500 stands for zero in the data rows.
Here are some numbered points:
[502, 440, 714, 532, 515, 780, 609, 502, 557, 488, 594, 524, 554, 473, 627, 551, 565, 504] 0
[550, 454, 503, 444, 468, 487, 485, 441, 486, 453, 490, 502, 481, 426, 539, 468, 409, 561] 1
[297, 341, 422, 270, 311, 444, 263, 348, 373, 299, 323, 471, 411, 422, 427, 355, 367, 403] 2
[435, 445, 472, 524, 545, 535, 546, 480, 555, 461, 511, 509, 487, 518, 405, 517, 535, 583] 3
[518, 420, 503, 544, 455, 521, 428, 501, 430, 498, 559, 818, 684, 546, 527, 709, 487, 497] 4
[435, 414, 621, 482, 477, 513, 569, 580, 490, 629, 524, 520, 612, 358, 557, 495, 493, 420] 5
[595, 800, 546, 999, 671, 531, 630, 490, 517, 494, 583, 558, 476, 682, 532, 526, 773, 538] 6
[663, 853, 627, 782, 616, 654, 634, 625, 698, 471, 666, 568, 590, 621, 708, 519, 644, 547] 7
[496, 686, 596, 764, 552, 530, 692, 537, 512, 486, 580, 461, 505, 573, 672, 550, 626, 455] 8
[358, 354, 446, 262, 342, 378, 384, 318, 306, 385, 471, 373, 369, 367, 393, 323, 300, 305] 9
[527, 496, 558, 581, 430, 523, 556, 554, 627, 392, 441, 454, 482, 495, 476, 527, 629, 517] 10
[378, 382, 345, 287, 347, 320, 426, 474, 433, 444, 378, 532, 494, 345, 401, 406, 327, 376] 11
[413, 321, 500, 403, 444, 429, 334, 309, 535, 326, 483, 378, 399, 433, 445, 429, 433, 729] 12
[418, 409, 367, 425, 497, 347, 418, 466, 430, 548, 464, 517, 363, 479, 424, 639, 385, 507] 13
[573, 390, 362, 416, 492, 437, 535, 728, 404, 674, 335, 673, 581, 579, 456, 555, 480, 404] 14
[503, 372, 446, 505, 463, 711, 481, 451, 597, 467, 658, 481, 518, 418, 464, 489, 510, 752] 15
[676, 602, 773, 497, 542, 620, 771, 668, 755, 606, 526, 510, 579, 691, 639, 554, 598, 760] 16
[535, 449, 361, 479, 697, 352, 402, 284, 409, 372, 469, 423, 340, 517, 516, 529, 476, 408] 17
[656, 615, 511, 565, 616, 593, 533, 606, 615, 736, 568, 747, 693, 645, 662, 704, 591, 665] 18
[639, 999, 641, 805, 624, 687, 672, 609, 661, 611, 680, 598, 589, 703, 682, 639, 625, 527] 19
[673, 550, 591, 612, 607, 674, 726, 721, 607, 707, 662, 675, 657, 571, 641, 550, 567, 639] 20
[416, 284, 489, 302, 346, 426, 296, 376, 404, 443, 497, 333, 482, 310, 363, 423, 363, 426] 21
[396, 477, 322, 412, 443, 359, 417, 350, 475, 427, 380, 398, 395, 373, 424, 371, 392, 544] 22
[373, 528, 695, 465, 400, 531, 504, 460, 419, 353, 612, 333, 363, 391, 459, 482, 446, 465] 23
[566, 719, 567, 668, 560, 494, 602, 666, 496, 620, 527, 664, 581, 556, 564, 561, 614, 506] 24
[405, 290, 390, 306, 350, 365, 370, 576, 381, 388, 380, 334, 351, 429, 343, 435, 397, 454] 25
[235, 569, 115, 556, 301, 225, 376, 231, 203, 248, 165, 149, 260, 316, 425, 221, 344, 187] 26
[546, 574, 601, 470, 557, 541, 459, 565, 573, 457, 613, 442, 568, 529, 590, 580, 545, 830] 27
[905, 999, 652, 999, 818, 721, 725, 701, 634, 603, 763, 710, 642, 773, 838, 768, 857, 705] 28
[594, 562, 624, 553, 571, 499, 680, 652, 658, 688, 596, 768, 763, 616, 642, 644, 658, 578] 29
[543, 452, 397, 480, 481, 511, 512, 459, 603, 534, 571, 513, 440, 551, 507, 498, 569, 483] 30
[290, 309, 424, 342, 353, 293, 383, 421, 386, 321, 354, 266, 290, 437, 387, 338, 430, 460] 31
[457, 613, 801, 442, 591, 637, 512, 474, 568, 350, 675, 493, 411, 589, 551, 526, 575, 598] 32
[395, 524, 744, 462, 568, 594, 526, 443, 575, 328, 523, 458, 442, 570, 581, 523, 517, 501] 33
[488, 547, 548, 573, 652, 567, 440, 383, 517, 371, 590, 555, 414, 490, 497, 463, 485, 511] 34
[707, 647, 572, 722, 880, 540, 627, 574, 635, 615, 597, 723, 666, 677, 709, 693, 708, 598] 35
[490, 550, 631, 664, 607, 610, 640, 509, 602, 479, 835, 535, 499, 570, 567, 562, 542, 619] 36
[163, 214, 519, 250, 287, 348, 232, 286, 456, 138, 317, 251, 273, 229, 219, 221, 263, 331] 37
[414, 587, 324, 397, 482, 488, 420, 409, 607, 394, 493, 343, 382, 499, 501, 411, 447, 563] 38
[680, 602, 563, 533, 606, 524, 596, 695, 606, 851, 625, 743, 792, 661, 718, 813, 761, 686] 39
[615, 581, 476, 550, 521, 510, 465, 492, 464, 682, 515, 617, 630, 513, 503, 507, 569, 504] 40
[543, 501, 335, 461, 465, 411, 528, 582, 354, 571, 363, 560, 526, 525, 429, 498, 477, 370] 41
[477, 374, 394, 444, 510, 441, 482, 569, 404, 636, 293, 682, 560, 336, 368, 440, 439, 377] 42
[494, 998, 448, 669, 608, 526, 455, 459, 481, 413, 520, 432, 462, 500, 496, 405, 601, 466] 43
[542, 474, 459, 481, 557, 483, 502, 645, 339, 743, 548, 513, 641, 518, 475, 772, 647, 424] 44
[439, 570, 486, 601, 454, 417, 483, 428, 440, 344, 484, 294, 298, 431, 429, 426, 407, 324] 45
[331, 381, 278, 291, 257, 292, 306, 429, 242, 572, 210, 531, 378, 326, 354, 509, 259, 263] 46
[406, 340, 584, 324, 378, 393, 527, 410, 526, 426, 368, 456, 422, 465, 374, 412, 452, 389] 47
[600, 655, 668, 619, 724, 678, 726, 636, 787, 654, 715, 817, 741, 719, 710, 623, 659, 706] 48
[549, 999, 454, 820, 594, 585, 452, 561, 394, 485, 479, 436, 491, 507, 566, 474, 561, 398] 49
[386, 294, 308, 302, 392, 446, 290, 332, 290, 484, 392, 415, 590, 385, 386, 486, 305, 547] 50
[339, 260, 640, 320, 332, 750, 370, 411, 302, 282, 579, 293, 354, 249, 375, 340, 313, 490] 51
[737, 707, 678, 581, 685, 746, 588, 582, 673, 596, 658, 605, 531, 655, 595, 654, 533, 783] 52
[467, 472, 444, 475, 410, 518, 556, 604, 498, 518, 492, 709, 539, 482, 457, 470, 511, 368] 53
[293, 424, 308, 463, 333, 357, 378, 304, 248, 236, 341, 351, 283, 282, 261, 273, 399, 288] 54
[354, 327, 269, 261, 463, 427, 299, 283, 380, 320, 476, 358, 276, 267, 404, 350, 337, 549] 55
[422, 386, 408, 418, 443, 430, 404, 294, 472, 380, 422, 399, 426, 486, 423, 443, 504, 498] 56
[531, 553, 470, 551, 460, 530, 664, 711, 551, 637, 551, 863, 670, 544, 529, 569, 580, 368] 57
[405, 431, 373, 383, 431, 348, 462, 629, 416, 593, 408, 430, 420, 458, 313, 381, 381, 363] 58
[355, 438, 339, 431, 511, 448, 432, 559, 540, 562, 367, 793, 588, 290, 466, 557, 422, 342] 59
[579, 472, 543, 555, 582, 587, 486, 525, 680, 521, 532, 556, 622, 595, 617, 707, 599, 715] 60
[449, 423, 458, 460, 441, 420, 568, 488, 571, 388, 435, 425, 428, 477, 460, 450, 420, 586] 61
[486, 406, 400, 391, 430, 377, 468, 607, 406, 695, 400, 568, 538, 508, 451, 491, 440, 426] 62
[407, 391, 473, 337, 408, 533, 399, 353, 347, 290, 476, 404, 406, 382, 344, 365, 367, 463] 63
[537, 500, 517, 535, 443, 456, 616, 765, 536, 614, 500, 645, 518, 429, 562, 547, 473, 371] 64
[292, 321, 459, 231, 269, 394, 377, 223, 259, 248, 509, 242, 228, 342, 351, 176, 286, 259] 65
[517, 389, 427, 404, 387, 439, 493, 354, 424, 437, 405, 511, 416, 343, 504, 397, 341, 390] 66
[420, 392, 461, 349, 477, 394, 414, 380, 521, 456, 378, 424, 412, 379, 397, 457, 427, 578] 67
[343, 277, 188, 208, 149, 330, 362, 252, 265, 569, 178, 393, 413, 194, 207, 289, 221, 226] 68
[529, 618, 555, 543, 532, 627, 646, 477, 550, 538, 605, 540, 503, 611, 703, 482, 657, 441] 69
[445, 462, 655, 531, 471, 564, 455, 473, 560, 487, 613, 421, 474, 485, 487, 435, 506, 546] 70
[478, 468, 552, 442, 436, 512, 532, 424, 724, 416, 583, 438, 511, 542, 479, 521, 634, 654] 71
[359, 469, 527, 428, 506, 552, 503, 343, 477, 275, 818, 345, 449, 433, 477, 367, 411, 508] 72
[503, 435, 436, 449, 491, 487, 329, 470, 510, 347, 557, 453, 469, 460, 508, 513, 463, 677] 73
[423, 425, 427, 463, 436, 380, 431, 337, 607, 416, 343, 716, 663, 353, 610, 469, 437, 394] 74
[623, 492, 594, 471, 688, 543, 626, 623, 614, 843, 537, 746, 883, 618, 662, 766, 540, 517] 75
[758, 590, 631, 666, 711, 539, 652, 586, 616, 652, 634, 636, 614, 755, 683, 683, 814, 615] 76
[862, 634, 694, 713, 720, 651, 679, 876, 637, 962, 698, 895, 825, 840, 742, 986, 803, 719] 77
[347, 274, 173, 327, 178, 321, 350, 276, 143, 295, 093, 311, 219, 359, 437, 284, 282, 072] 78
[582, 536, 593, 499, 550, 597, 605, 566, 725, 611, 520, 635, 601, 612, 633, 594, 521, 643] 79
[596, 806, 575, 705, 620, 643, 593, 546, 565, 597, 564, 511, 549, 579, 626, 570, 484, 558] 80
[487, 676, 437, 470, 482, 501, 521, 579, 529, 647, 518, 620, 716, 552, 621, 617, 528, 496] 81
[594, 524, 774, 686, 641, 644, 559, 714, 607, 604, 632, 598, 562, 613, 581, 631, 625, 601] 82
New points follow, each followed by the numbers of its two nearest points above by angle, nearest first.
[665, 798, 776, 731, 649, 782, 690, 647, 714, 538, 735, 628, 610, 654, 715, 550, 680, 624] 7 19
[437, 541, 547, 467, 483, 540, 566, 597, 498, 617, 497, 540, 476, 484, 420, 471, 509, 461] 64 53
[527, 673, 457, 708, 456, 415, 509, 473, 471, 302, 434, 323, 297, 446, 446, 479, 442, 282] 45 26
[545, 427, 354, 531, 506, 438, 530, 677, 467, 642, 385, 427, 537, 603, 465, 559, 526, 507] 14 41
[583, 629, 480, 663, 576, 565, 608, 510, 572, 477, 565, 474, 533, 577, 612, 470, 594, 536] 7 28
[304, 563, 274, 764, 392, 232, 227, 140, 232, 204, 287, 119, 271, 335, 364, 234, 265, 186] 26 54
[764, 636, 558, 697, 658, 586, 654, 943, 686, 792, 552, 999, 716, 704, 652, 780, 742, 574] 77 29
[495, 408, 460, 462, 451, 633, 446, 434, 617, 438, 597, 446, 445, 411, 435, 476, 517, 713] 15 73
[458, 488, 553, 456, 468, 457, 585, 515, 685, 437, 484, 500, 370, 615, 564, 521, 553, 570] 71 10
[513, 578, 576, 604, 409, 526, 551, 430, 424, 317, 417, 429, 411, 512, 456, 392, 517, 380] 45 54
[366, 263, 568, 321, 386, 623, 335, 403, 322, 309, 516, 361, 426, 273, 375, 425, 329, 445] 51 63
[468, 534, 778, 648, 485, 477, 481, 347, 475, 384, 609, 474, 460, 505, 418, 383, 490, 476] 70 23
[510, 453, 668, 464, 627, 859, 531, 441, 498, 551, 644, 571, 543, 512, 526, 490, 544, 588] 0 52
[801, 693, 706, 701, 812, 678, 685, 979, 626, 802, 657, 694, 698, 816, 591, 801, 734, 558] 77 82
[232, 222, 462, 233, 310, 293, 276, 200, 424, 264, 336, 275, 238, 274, 339, 281, 281, 374] 37 31
[327, 290, 228, 250, 209, 311, 342, 295, 289, 438, 231, 384, 358, 276, 254, 325, 288, 318] 68 78
[758, 730, 808, 743, 640, 812, 660, 657, 802, 708, 723, 597, 616, 651, 595, 709, 678, 760] 52 82
[492, 384, 434, 483, 571, 464, 489, 597, 482, 688, 420, 565, 636, 466, 483, 761, 409, 450] 44 14
[568, 555, 622, 470, 571, 645, 568, 512, 770, 544, 618, 541, 588, 552, 613, 554, 586, 668] 79 48
[414, 409, 488, 471, 500, 453, 568, 538, 525, 741, 418, 730, 775, 499, 694, 658, 505, 547] 75 81
[570, 627, 410, 620, 682, 501, 558, 597, 441, 447, 464, 366, 431, 585, 464, 446, 529, 425] 49 43
[407, 206, 357, 298, 473, 362, 276, 323, 279, 557, 325, 423, 463, 304, 424, 574, 325, 391] 50 46
[678, 759, 941, 699, 756, 929, 672, 638, 776, 656, 860, 620, 572, 727, 708, 672, 722, 824] 52 82
[496, 479, 566, 546, 483, 592, 506, 527, 758, 485, 574, 604, 565, 539, 673, 643, 524, 715] 60 79
[421, 391, 348, 290, 328, 332, 456, 574, 424, 541, 366, 704, 581, 340, 406, 448, 330, 336] 11 46
[558, 985, 628, 999, 687, 523, 637, 631, 562, 469, 506, 556, 496, 509, 554, 620, 653, 518] 6 19
[421, 420, 337, 309, 354, 344, 394, 561, 377, 511, 371, 672, 597, 324, 398, 430, 329, 340] 11 46
[575, 576, 605, 584, 621, 626, 605, 674, 721, 688, 628, 640, 733, 668, 640, 618, 634, 705] 48 79
[838, 730, 688, 707, 715, 593, 825, 925, 689, 999, 669, 903, 900, 823, 742, 839, 776, 682] 77 29
[497, 580, 497, 509, 511, 585, 509, 582, 565, 597, 524, 695, 597, 659, 564, 555, 508, 600] 18 48
[494, 569, 424, 589, 435, 379, 519, 523, 459, 398, 409, 361, 360, 445, 437, 496, 441, 312] 45 26
[421, 486, 649, 419, 363, 578, 588, 464, 516, 411, 569, 473, 386, 428, 392, 433, 496, 467] 23 51
[317, 292, 221, 314, 276, 256, 394, 452, 381, 400, 285, 822, 570, 252, 425, 427, 404, 233] 11 46
[565, 495, 880, 616, 568, 834, 541, 585, 523, 550, 700, 481, 410, 572, 591, 601, 523, 531] 0 82
[419, 552, 408, 450, 394, 324, 467, 422, 502, 417, 376, 407, 384, 426, 385, 370, 513, 542] 22 31
[753, 600, 616, 544, 668, 550, 537, 541, 559, 539, 506, 542, 547, 646, 543, 519, 691, 532] 76 35
[410, 467, 426, 480, 422, 392, 937, 502, 432, 365, 392, 449, 462, 536, 453, 279, 680, 296] 47 26
[353, 228, 298, 297, 285, 427, 215, 261, 444, 246, 326, 230, 218, 313, 339, 399, 233, 572] 55 37
[831, 745, 680, 725, 825, 620, 708, 962, 666, 999, 716, 789, 883, 715, 704, 843, 699, 652] 77 39
[546, 605, 658, 568, 549, 601, 546, 580, 530, 559, 590, 542, 510, 541, 503, 550, 592, 488] 82 19
[519, 485, 712, 577, 576, 605, 521, 616, 577, 546, 652, 558, 566, 579, 582, 528, 522, 671] 82 52
[470, 416, 347, 396, 450, 484, 380, 415, 539, 480, 437, 673, 664, 513, 645, 517, 420, 529] 74 59
[461, 510, 448, 431, 480, 466, 559, 627, 471, 554, 374, 665, 561, 544, 511, 527, 552, 427] 14 53
[693, 658, 536, 650, 636, 504, 618, 569, 447, 615, 488, 431, 485, 529, 572, 571, 634, 522] 28 76
[507, 705, 526, 765, 548, 484, 558, 598, 501, 533, 518, 594, 579, 539, 583, 535, 604, 420] 24 6
[796, 589, 672, 668, 782, 694, 659, 760, 719, 754, 624, 729, 730, 749, 665, 933, 728, 710] 77 18
[483, 510, 522, 555, 433, 494, 527, 480, 584, 433, 434, 437, 539, 515, 429, 430, 514, 478] 10 61
[479, 400, 476, 501, 420, 512, 397, 386, 780, 371, 566, 413, 498, 518, 497, 516, 504, 733] 71 12
[683, 591, 611, 619, 714, 606, 612, 863, 548, 760, 558, 594, 642, 684, 525, 722, 635, 498] 77 82
[584, 456, 491, 536, 473, 578, 484, 424, 520, 377, 522, 582, 471, 458, 515, 566, 508, 652] 15 73
[449, 629, 675, 523, 581, 589, 516, 402, 428, 438, 574, 439, 392, 477, 584, 456, 503, 571] 32 33
[515, 417, 504, 423, 477, 409, 487, 534, 564, 466, 469, 866, 511, 565, 515, 530, 512, 415] 53 4
[552, 504, 588, 549, 508, 599, 526, 464, 532, 539, 491, 501, 574, 464, 471, 574, 440, 598] 52 60
[555, 641, 591, 565, 601, 632, 589, 549, 712, 479, 655, 498, 555, 541, 531, 555, 566, 680] 52 36
[485, 412, 326, 374, 550, 346, 405, 642, 326, 736, 362, 571, 618, 452, 448, 552, 422, 372] 62 14
[686, 651, 621, 710, 727, 595, 690, 650, 755, 672, 708, 579, 593, 837, 786, 693, 766, 787] 76 48
[485, 522, 617, 396, 559, 708, 450, 360, 464, 462, 904, 453, 482, 381, 491, 496, 535, 637] 72 15
[524, 455, 525, 442, 505, 438, 545, 593, 581, 538, 489, 826, 547, 556, 520, 545, 548, 401] 57 53
[628, 589, 582, 557, 572, 600, 656, 631, 593, 582, 584, 467, 456, 636, 632, 506, 595, 404] 69 7
[575, 446, 534, 503, 476, 579, 553, 460, 696, 461, 508, 593, 592, 505, 571, 520, 476, 515] 79 60
[565, 444, 324, 380, 442, 452, 361, 516, 341, 764, 450, 490, 543, 467, 409, 525, 336, 422] 62 46
[485, 358, 462, 332, 453, 445, 421, 304, 554, 491, 439, 402, 377, 432, 558, 503, 424, 759] 12 67
[380, 392, 509, 310, 368, 470, 431, 314, 406, 346, 533, 331, 344, 407, 431, 295, 391, 386] 65 9
[393, 421, 675, 507, 462, 678, 332, 287, 381, 396, 605, 305, 385, 425, 339, 405, 447, 527] 51 23
[455, 519, 562, 587, 435, 464, 717, 649, 709, 550, 536, 440, 576, 598, 503, 521, 635, 595] 16 10
[371, 526, 336, 587, 401, 323, 335, 280, 366, 210, 281, 202, 303, 408, 373, 304, 387, 346] 26 54
[552, 506, 505, 503, 521, 525, 630, 561, 580, 515, 518, 430, 414, 601, 552, 502, 560, 407] 69 8
[558, 507, 611, 483, 537, 585, 612, 517, 784, 435, 507, 586, 534, 603, 649, 540, 549, 652] 79 16
[379, 282, 387, 378, 282, 361, 438, 345, 348, 329, 243, 360, 288, 392, 368, 236, 303, 297] 78 54
[276, 330, 614, 393, 424, 428, 370, 393, 438, 252, 484, 333, 373, 361, 323, 358, 381, 447] 37 63
[457, 399, 629, 505, 493, 665, 500, 525, 568, 428, 506, 501, 522, 561, 472, 507, 495, 596] 0 33
[413, 415, 425, 438, 430, 526, 430, 392, 426, 312, 573, 463, 504, 415, 450, 355, 261, 511] 63 55
[352, 801, 346, 638, 372, 424, 499, 381, 311, 340, 319, 327, 400, 491, 478, 497, 455, 319] 26 45
[517, 438, 501, 489, 494, 679, 489, 457, 597, 448, 619, 500, 549, 474, 498, 469, 503, 727] 15 27
[403, 456, 435, 378, 308, 464, 526, 302, 266, 387, 332, 459, 363, 341, 314, 305, 419, 370] 54 68
[456, 435, 985, 425, 558, 570, 584, 418, 580, 346, 625, 440, 400, 482, 452, 398, 404, 489] 33 70
[498, 665, 443, 537, 509, 463, 425, 404, 490, 460, 500, 344, 426, 429, 367, 477, 444, 397] 45 26
[462, 399, 469, 384, 467, 446, 452, 418, 560, 390, 420, 453, 415, 465, 497, 501, 427, 496] 67 37
[559, 515, 596, 626, 536, 634, 528, 531, 713, 484, 598, 559, 604, 636, 650, 637, 613, 752] 60 79
[207, 265, 501, 313, 368, 327, 311, 380, 348, 259, 364, 327, 329, 256, 246, 351, 306, 354] 37 31
[387, 353, 285, 373, 278, 377, 446, 342, 338, 336, 208, 381, 291, 441, 466, 363, 382, 237] 78 26
[424, 365, 372, 361, 385, 333, 517, 589, 436, 570, 359, 522, 533, 480, 444, 517, 442, 371] 62 11
[625, 563, 642, 545, 603, 427, 669, 579, 671, 667, 610, 751, 753, 646, 626, 662, 707, 587] 29 39
[617, 496, 407, 451, 538, 456, 417, 343, 439, 384, 500, 399, 484, 469, 547, 506, 403, 493] 17 1
[534, 535, 398, 555, 628, 478, 531, 517, 550, 561, 635, 478, 572, 540, 636, 555, 551, 745] 27 60
[523, 438, 480, 536, 559, 606, 495, 509, 542, 504, 520, 433, 463, 502, 431, 459, 418, 447] 51 45
[477, 480, 493, 471, 541, 631, 594, 482, 602, 451, 498, 456, 565, 485, 514, 485, 461, 675] 15 27
[742, 583, 491, 653, 697, 461, 479, 484, 453, 379, 412, 549, 467, 685, 534, 539, 644, 481] 6 35
[673, 833, 560, 844, 761, 542, 672, 644, 512, 572, 651, 564, 631, 575, 673, 594, 732, 592] 28 7
[287, 295, 397, 325, 345, 306, 348, 397, 416, 292, 300, 255, 262, 382, 375, 311, 410, 476] 31 37
[524, 510, 596, 534, 470, 565, 564, 492, 559, 516, 481, 481, 559, 479, 490, 541, 452, 576] 16 0
[659, 821, 629, 999, 736, 577, 532, 487, 579, 392, 659, 478, 471, 674, 678, 490, 773, 602] 6 7
[350, 459, 361, 475, 455, 578, 394, 363, 434, 346, 871, 374, 259, 396, 524, 364, 461, 581] 72 55
[547, 417, 560, 492, 527, 561, 415, 498, 573, 457, 473, 441, 550, 589, 521, 475, 587, 693] 27 60
[470, 462, 758, 467, 642, 999, 589, 393, 552, 516, 754, 549, 498, 535, 546, 396, 572, 668] 0 32
[554, 521, 528, 413, 530, 416, 544, 514, 514, 601, 438, 648, 582, 542, 530, 616, 438, 508] 75 81
[462, 673, 434, 554, 482, 450, 406, 408, 479, 432, 418, 331, 380, 434, 368, 502, 456, 308] 45 26
[095, 177, 565, 278, 260, 350, 215, 298, 293, 100, 380, 226, 253, 171, 157, 227, 211, 304] 37 63
[489, 532, 424, 547, 488, 491, 561, 658, 541, 631, 493, 600, 697, 511, 476, 546, 559, 414] 57 81
[565, 855, 500, 818, 424, 573, 623, 565, 503, 495, 553, 488, 505, 548, 572, 497, 525, 408] 49 8
[606, 571, 551, 587, 531, 588, 484, 413, 625, 507, 577, 446, 606, 500, 549, 491, 501, 732] 27 52
[494, 407, 339, 452, 437, 403, 421, 695, 340, 822, 371, 495, 555, 433, 434, 600, 443, 402] 62 14
[596, 521, 654, 537, 511, 664, 564, 593, 923, 572, 732, 633, 603, 639, 731, 614, 642, 799] 79 48
[505, 265, 325, 358, 508, 360, 232, 415, 252, 511, 303, 394, 510, 279, 306, 550, 314, 466] 50 46
[317, 310, 266, 267, 298, 329, 469, 390, 258, 618, 244, 401, 368, 280, 375, 276, 231, 254] 68 46
[447, 353, 496, 440, 374, 562, 380, 332, 483, 292, 371, 361, 443, 350, 370, 378, 366, 706] 12 63
[437, 475, 551, 401, 410, 484, 387, 385, 617, 387, 511, 373, 335, 425, 395, 426, 512, 598] 12 67
[589, 453, 400, 554, 639, 632, 488, 544, 488, 715, 562, 660, 748, 484, 488, 644, 498, 418] 75 40
[451, 479, 587, 481, 453, 565, 511, 545, 546, 414, 500, 528, 479, 556, 450, 447, 549, 430] 33 10
[304, 353, 235, 255, 304, 268, 405, 512, 260, 453, 251, 574, 509, 217, 336, 297, 236, 143] 11 46
[599, 697, 484, 763, 658, 458, 560, 531, 444, 532, 532, 480, 563, 502, 574, 555, 634, 468] 6 8
[332, 454, 433, 412, 539, 430, 332, 456, 566, 665, 419, 544, 723, 374, 542, 576, 378, 445] 59 74
[457, 450, 440, 468, 481, 427, 563, 427, 553, 381, 430, 417, 404, 495, 531, 433, 423, 521] 61 22
[465, 488, 692, 561, 534, 766, 388, 440, 540, 431, 867, 418, 415, 378, 483, 409, 477, 589] 70 72
[469, 413, 476, 406, 512, 429, 499, 482, 708, 366, 483, 533, 461, 548, 503, 489, 531, 544] 71 61
[434, 453, 413, 429, 488, 466, 425, 360, 513, 340, 502, 443, 401, 341, 523, 428, 356, 599] 55 12
[271, 327, 809, 347, 396, 444, 322, 310, 327, 291, 351, 279, 279, 327, 272, 335, 383, 307] 37 65
[579, 690, 714, 608, 752, 712, 756, 608, 868, 672, 760, 752, 686, 721, 737, 628, 667, 750] 48 79
[555, 545, 571, 574, 604, 548, 581, 568, 577, 465, 435, 470, 669, 566, 538, 477, 573, 625] 16 48
[494, 505, 432, 447, 437, 560, 520, 624, 539, 639, 307, 868, 683, 552, 518, 590, 636, 483] 57 14
[249, 276, 360, 242, 300, 341, 157, 220, 369, 154, 335, 233, 220, 300, 272, 189, 175, 345] 37 65
[387, 584, 402, 505, 458, 393, 382, 370, 468, 388, 361, 334, 332, 396, 390, 459, 429, 331] 26 45
[373, 451, 777, 358, 475, 670, 565, 454, 571, 330, 498, 325, 397, 440, 553, 479, 424, 529] 33 23
[640, 580, 446, 490, 563, 503, 515, 499, 546, 492, 463, 448, 561, 631, 529, 533, 622, 430] 76 35
[501, 461, 408, 506, 499, 454, 463, 702, 371, 721, 394, 569, 559, 516, 453, 587, 530, 426] 14 62
[545, 494, 628, 542, 654, 485, 658, 779, 616, 716, 478, 958, 741, 676, 585, 627, 572, 570] 29 75
[503, 595, 499, 622, 402, 483, 526, 406, 409, 336, 381, 404, 365, 490, 452, 385, 600, 362] 45 26
[383, 531, 519, 421, 479, 495, 543, 639, 476, 643, 456, 522, 450, 434, 399, 429, 473, 384] 58 62
[773, 671, 670, 667, 595, 609, 665, 842, 666, 981, 622, 909, 819, 859, 675, 858, 773, 596] 77 39
[476, 452, 333, 466, 531, 358, 448, 494, 480, 550, 532, 469, 505, 492, 571, 526, 484, 521] 13 17
[399, 330, 630, 279, 402, 640, 332, 394, 435, 289, 646, 389, 303, 413, 312, 364, 388, 456] 51 63
[355, 349, 354, 393, 380, 314, 365, 326, 471, 439, 324, 596, 541, 308, 490, 394, 361, 325] 11 68
[573, 754, 607, 813, 574, 609, 720, 611, 634, 488, 594, 574, 498, 657, 646, 485, 649, 668] 7 28
[752, 619, 643, 693, 683, 509, 618, 743, 571, 837, 566, 702, 763, 646, 657, 821, 677, 595] 77 39
[699, 603, 620, 631, 750, 598, 646, 992, 602, 862, 595, 986, 748, 710, 634, 807, 699, 649] 77 18
[488, 445, 561, 513, 638, 495, 537, 463, 656, 446, 634, 384, 592, 561, 655, 541, 509, 946] 27 60
[435, 364, 449, 403, 438, 537, 320, 380, 522, 366, 591, 377, 416, 484, 499, 390, 507, 654] 12 73
[461, 472, 523, 480, 474, 495, 462, 363, 521, 463, 480, 479, 463, 569, 457, 518, 589, 542] 56 71
[742, 761, 709, 809, 750, 643, 677, 607, 724, 623, 757, 625, 591, 667, 640, 663, 737, 726] 28 76
[759, 789, 918, 791, 711, 833, 837, 670, 987, 743, 742, 806, 806, 783, 887, 799, 733, 830] 48 79
[499, 409, 497, 452, 529, 405, 394, 418, 672, 476, 528, 473, 526, 508, 433, 518, 477, 672] 12 73
[545, 599, 546, 596, 540, 671, 592, 598, 635, 531, 612, 520, 503, 605, 539, 653, 596, 628] 52 28
[681, 493, 574, 718, 706, 608, 650, 620, 646, 777, 588, 686, 699, 666, 578, 812, 595, 636] 77 18
[458, 498, 503, 525, 443, 492, 476, 420, 604, 437, 453, 432, 554, 532, 463, 441, 492, 539] 71 12
[395, 454, 612, 413, 433, 947, 492, 429, 346, 326, 691, 367, 453, 413, 400, 400, 359, 436] 51 72
[309, 554, 319, 581, 381, 276, 373, 294, 317, 202, 296, 197, 246, 374, 363, 245, 327, 264] 26 54
[382, 341, 344, 427, 318, 306, 468, 533, 410, 492, 377, 614, 530, 436, 338, 442, 472, 351] 11 46
[536, 462, 522, 393, 584, 572, 490, 546, 484, 569, 563, 516, 463, 585, 535, 570, 454, 796] 27 52
[416, 385, 380, 427, 471, 395, 403, 437, 473, 492, 457, 507, 397, 442, 408, 562, 383, 495] 13 46
[568, 565, 538, 529, 564, 574, 520, 531, 551, 673, 515, 582, 738, 538, 565, 592, 464, 524] 75 18
[519, 484, 424, 446, 472, 426, 522, 423, 599, 489, 536, 379, 366, 437, 480, 377, 500, 550] 38 22
[331, 350, 390, 317, 311, 368, 370, 286, 469, 305, 411, 346, 324, 232, 337, 384, 330, 408] 37 9
[557, 551, 774, 575, 654, 626, 618, 672, 620, 499, 659, 605, 561, 700, 648, 640, 576, 600] 82 48
[450, 434, 752, 527, 430, 557, 480, 614, 508, 446, 507, 497, 539, 474, 444, 449, 485, 509] 70 23
[437, 360, 467, 481, 493, 575, 505, 381, 607, 423, 447, 387, 486, 453, 544, 485, 318, 651] 12 61
[520, 960, 502, 737, 541, 590, 557, 395, 577, 420, 580, 494, 391, 577, 552, 529, 517, 542] 43 49
[556, 456, 382, 426, 480, 494, 476, 459, 612, 582, 603, 551, 408, 553, 482, 532, 562, 463] 30 71
[524, 549, 472, 547, 492, 471, 547, 511, 503, 520, 456, 627, 621, 637, 530, 524, 528, 433] 57 81
[484, 474, 535, 518, 531, 494, 520, 549, 452, 586, 520, 451, 483, 519, 461, 578, 480, 512] 44 82
[432, 527, 575, 401, 473, 441, 547, 446, 679, 468, 583, 432, 428, 510, 480, 479, 463, 493] 71 72
[543, 382, 490, 572, 442, 449, 579, 754, 499, 662, 434, 670, 463, 431, 425, 510, 581, 477] 64 14
[595, 409, 510, 483, 596, 486, 500, 561, 411, 739, 460, 536, 613, 453, 494, 569, 544, 458] 44 75
